(in the rows, 128 means zero)
One turn moves every row onto another: examples first, then more rows asked:
zumi: [162 129 139 166 143 114 117 138 148 141 116 125 112 103 112 147]
Zos: [123 140  97 111 142 107 127 122 108 116 147 135 157 138 110 157]
mutis: [113 131 103 116 114 128 115 176 154 110 133 121 126 162 126 136]
nis: [140 143 116 113 126 135 130 161 172 125 133 139 110 105 105 156]
kive: [135 152  89 132 135 144 144 129 147 107 107 120 114 106 158 135]
bude: [125 132 114 111 139 114 145 128 101 143 151 131 153 148 106 158]
nafu: [110 143  97 107 115 135 123 168 146 110 137 121 130 157 137 143]
Lub: [111 102 126 135 109 150 152 108 128 123 113 117 129 125 157 105]
Timev: [133 143 138 109 150 111 124 112 129  88 127 136 142 117 103 102]
vopu: [149 101 159 168 132 118 116 131 139 139 128 130 118 108 108 125]
Vidu: [129 121 114 118 152 131 159 117  90 129 154 130 149 144 110 138]
lesup: [159 133 138 163 138 119 103 138 155 144 117 124 106 109 113 144]
lami: [127 129  97 118 155 124 140 111  98 102 150 134 153 133 113 136]
ziga: [125  99  98 116 138 163 153 138 132 116 122  98 104 159 119 114]
Tazu: [111 159 135 109 122  87 112 121 122 125 122 134 140 130 125 122]
deda: [147 142 139 109 165 131 161 110 115 127 125 122 114 121  98 109]
kob: [138 103 142 174 128 115 112 110 127 131 114 122 120 108 135 115]
roban: [131 119  91 118 139 149 129 151 153  79 117 108 130 152 124 121]
Fuzog: [152 136 123 174 140 123 104 120 143 127 104 117 110 108 142 129]
Bava: [152 130 122 173 139 112 113 118 136 134 101 116 114 104 139 138]
luvib: [126 157 137 108 137 105 150 120 109 163 120 121 112 135 120 129]
sak: [121  98 106 103 134 170 155 133 131 112 133 105 115 155 113 120]
paku: [115  93 155 115 101 141 138 139 152 140 140 135 125 124 103 125]
nolak: [120 121  96 109 130 155 134 141 145  79 124 111 140 152 132 123]
rim: [143 107 146 176 130 129 113 110 133 132 111 117 118 117 136 108]
fosor: [108 110 110 114 115 142 138 163 132 147 137 110 101 168 122 129]
moza: [110 120 108 101 118 150 144 161 133 144 145 115 103 160 118 141]
rele: [149 105 161 164 128 127 110 130 146 148 123 124 114 118 108 125]

lami -> Vidu
mutis -> roban
Lub -> paku
Now these:
rim -> rele
Bava -> kob
Timev -> deda
nolak -> sak

